In the rows, zero is written as 128.
Each named turn below is shown by a few rows before and after it. Which turns, in which order, take the first row of each later pair to the second? The first pair is answered.
turn U:
[ 98 146 126 117 158 123  96 106 168 154 134 141 121 128 119 107 110 141
 132 137 144 147] |-> [117 144 136 109 141 126  87 104 177 149 126 128 113 130 118 112 118 144
 126 144 149 129]
[ 97 149 123 129 120 133 123 115 152 135 130 114 165 126 114 136 132 114
 128 101 144 118] |-> [ 97 149 123 135 122 134 117 125 146 143 135 118 162 123 121 132 121 116
 129  96 146 119]
[148  97 131 137 163 125 119 156 119 128 100 145  87 133 136 121 138 155
 116 173  92 109] |-> [142  93 129 123 146 139 130 137 128  98  97 134  99 139 130 133 156 146
 117 185  90 115]
turn L:
[186 103  86 110 120  95  89 127 138  94 160  74 121  98 145 150 157 148
 111 152 111 127] |-> [168  91  83 115 147 103 123 139 114  85 178 111 117 113 163 136 155 119
 119 166  88 157]
[161 131 115 127 132 114 125 143 127 141 113 126  98 140 147 125 109 123
 122 144 113  98] |-> [112 123 105 125 140 120 152 111 131 119 127 142 154 142 140 136 135  85
 123 135 127 132]
[142 103 134 152 155 139 132 155  98 120 134 152  92 133 146 112 122 126
 137 141 102 141] |-> [106 126 129 121 123 143 123  95 135  99 129 113 165 119 112 143 166 127
 129 106 155 144]
turn F:
[185 113 150 114  88 141 119 128 152 105  86  92  84 134 140 143 142 148
 120 156 132 103] |-> [171 129 145 152 128 123 105 162 131 189 116 117  84 132 133 120  85 164
 118 122 151 111]
[163 127 116 147 147 120 126 146 120 157 129 131 110 126 132 117  99 142
 131 127 130 123] |-> [143 137 117 125 117 121 114 104 143 133 129 106 150 123 112 141 131 140
 131 112 162 129]
[135 114 116 116 127 136 146 149 163  98  83 125 171 124 129 137 118 129
 137 118 139 140] |-> [143 112 117 127 147 131 149 178 137 119  82 149 145 135 144 121  93 133
 132 127 121 132]

(2 to 3 turns a pair)
[197 126 145 129 140 133 106 139  94 165  88 113 104 113 107  94  98 135
 125 141 161  99] |-> [123 110 127 120 156 149 169 100  92 118 110 151 173 118 100  99 136  70
 130 141 160 162]
L F
[102 147 121 106 116 147 115  85 149  85 126 116 172 139 110 147 157 115
 135 107 167 162] |-> [120 114 120 102 126 157 144 107 130  48 114 140 132 150 140 138 164  96
 134 142 114 171]
U F
[126 146 130 102 100 136 119  85 152  96 119  99 150 124 105 153 159 141
 122 115 167 121] |-> [114 158 123 141 143 117 108 127 120 172 147 130 145 120 100 125  96 153
 123  89 177 119]
F F
[ 83  93  98 118 121 134 176 110 120 110 157 154 180 150 103 112 146  67
 133 144 149 162] |-> [120  80 103 147 145 130 169 165  85 131 150 171 114 156 136  90 105  83
 132 165 103 148]
L L
[ 91 142 125 141 128 129 129  94 146 142 149 109 180 120 111 132 163 106
 167 107 156 153] |-> [182 125 148 144 112 131 103 137 138 136 108  84  85 123 148 121 143 152
 161 153 108 104]
L F F
[170 165 165  99  69  91  60 109 168 141 116  58 109 117 122 161 129 203
 109 109 158  54] |-> [ 90  98 124 126 163 114 208 113  98  61 158 193 139 151 168 109 153  73
 133 168  70 180]
F L
[176  97 134 100  93 152 132 122 149  96 136  98  93 134 121 159 158 144
 100 147 136  81] |-> [118 125 120 140 134 139 123 125 134 185 180 133 142 128  89 149 110 140
 103  90 188 116]
L F L
[134  91  98 182 138 116 137 142  83 141 145 167  97 147 145 120  80 136
 115 126 102 119] |-> [ 97  82  93 149 127 132 167  84 113  80 148 159 155 145 128 145 136 104
 112 122 121 149]
U L
[174 112 122 134 113 128  84 161 128 142  80 117  75 154 141 121 103 145
 123 149  91  75] |-> [ 67 109  95 137 138 132 143 104 128 110 127 164 190 159 112 138 142  66
 126 114 124 163]
L F F
[188  98 132 110  71 123  96 134 118 133 110 113  91 174 145 144 158 131
  95 169 116 110] |-> [162 106 129 100  55 123  95 103 137 115 113 103 128 163 128 163 177 121
 103 157 138 117]
L L
[126 129  94 129 174 146 147 159 159  48 126 154  80 144 157 106 144 116
 107 155 127 136] |-> [ 99 154  94 111 147 145 117 112 192  67 123 113 135 136 120 125 165 130
 101 116 192 126]
U L
[ 61 150  98 137 146 121 108 145 104 178 152 159 173 150 120 133 107 106
 131  68 159 140] |-> [164 121 127  94  82 134 100 148 127  96  91 104  77 157 155 146 143 151
 132 146  97  83]
F L
[134 131 137 154 120 129 110 149 113 166 135 150 101 142 133 119  93 149
 117 122 136 118] |-> [134 140 138 141 100 122 101 134 134 155 137 133 121 135 116 137 102 157
 106 108 154 107]
L L
[ 63 129 114 147 168 134 133 132 109 147 160 163 167 117 121 113 125  74
 154  77 138 173] |-> [177 136 148 104  85 131  72 134 149 108  91  69  86 112 132 142 145 158
 145 113 134  77]
F L
[148 148 139 130 110 112  86 136 146 139 116  90 119 128 117 153 131 155
 112 134 157  96] |-> [ 99 129 116 156 167 113 145 154 106 127 150 160 131 136 131 122 129  96
 125 143 121 168]
F F L
[143 100 139 122 133 136 137 139 127 124 148  96 109 129 159 120 117 135
  96 161  88 103] |-> [122 113 145 103 110 135 132 109 146 111 142  77 147 125 139 138 139 139
  97 148 120 102]
F F
[156 138 103 124  92 113 107 136 147 142 126 122  62 112 122 154 104 142
 126 145 130  84] |-> [ 77 136  82 136 131 115 154 116 135 141 162 176 126 115 113 145 114  83
 132 127 137 145]
L F
[180  87 135 112 126 132 164 143 121  59 102 150  85 122 155 126 148 126
 131 184  84 109] |-> [195  96 139 106 105 128 138 136 144  63  92 122  91 119 146 141 150 152
 119 171 106  88]
L L
[ 79 130 103 150 155 132 141 117 122 147 138 153 161 135 119 128 125 102
 116  87 141 182] |-> [137 134 127 108  88 132 103 106 166 111  95  80 132 133 109 155 156 149
 108 100 156 128]
L U
[116 100 146 141 122 106 125 137 101 149 121 178  80  98 154  88  88 130
 101 165  86 137] |-> [140 121 155 131  96  99  84 121 131 158 106 128  74  83 137 107  88 169
 100 152 112 107]
L L
[124 153 117 101 115 151 156  92 139 106 132 117 148 125 119 135 168 106
 101 133 132 125] |-> [105 171 115 124 142 137 141 109 130 163 153 130 155 115 108 113 126 112
  98 103 158 120]
F F
[125 144 136 151 117 119 113 108 117 171 136 124 148 100 100 149 109 167
 135  73 161 141] |-> [128 138 135 130  97 123 112  89 132 138 118 110 160 104  99 160 134 165
 136  82 161 142]
F F F
[136 149 113 126 120 127  91 126 150 171 142  82 141 114 112 131 112 161
 120 102 180  99] |-> [167 113 110 147 152 137 134 168 109 136 133 135  74 131 173  97 103 139
 131 162 104 113]
U L
[148 110 132 121 116 135 134 120 131  82 110 112 121 140 141 141 153 117
 123 156 101 129] |-> [136 142 140 151 139 119  94 142 123 165 130 117 119 131 122 135 101 154
 118 113 136 114]
F L L
[ 89 140 109 117 125 139 139 101 132 146 137 101 164 158 121 142 142 104
 125 108 141 119] |-> [123 138 126 102 102 138 121 106 148 130 121  78 144 155 129 151 151 116
 126 134 131  99]
U L F
[103 135 126 133 117 135 134  94 153 124 161 128 169 145 101 136 144 113
 115 110 170 144] |-> [182 126 142 130 106 131 111 138 139 121 118 109  81 148 133 130 134 147
 115 152 116  97]
L F F
[150  77 131 129  93 137 109  94 166  89  87  98 106 154 115 149 133 143
 144 138 122 121] |-> [102  70 116 150 134 139 151 101 136  90 122 161 132 163 121 126 125  92
 150 140 103 173]
F L F
[137 126 128 145 139 138 151 145 113 114 125 153 104 127 142 110 109 123
 128 160  95 134] |-> [124 139 134 115 102 138 122 104 153  95 116 101 145 119 116 139 137 140
 120 130 136 111]
F L F
[140 170 138 150 125 118  84 145 133 196 134 109 124 101 105 131  87 174
 118  85 169 102] |-> [ 96 165 127 138 114 121 110 109 146 170 147 110 181 103  93 144 114 149
 125  72 191 129]
L L
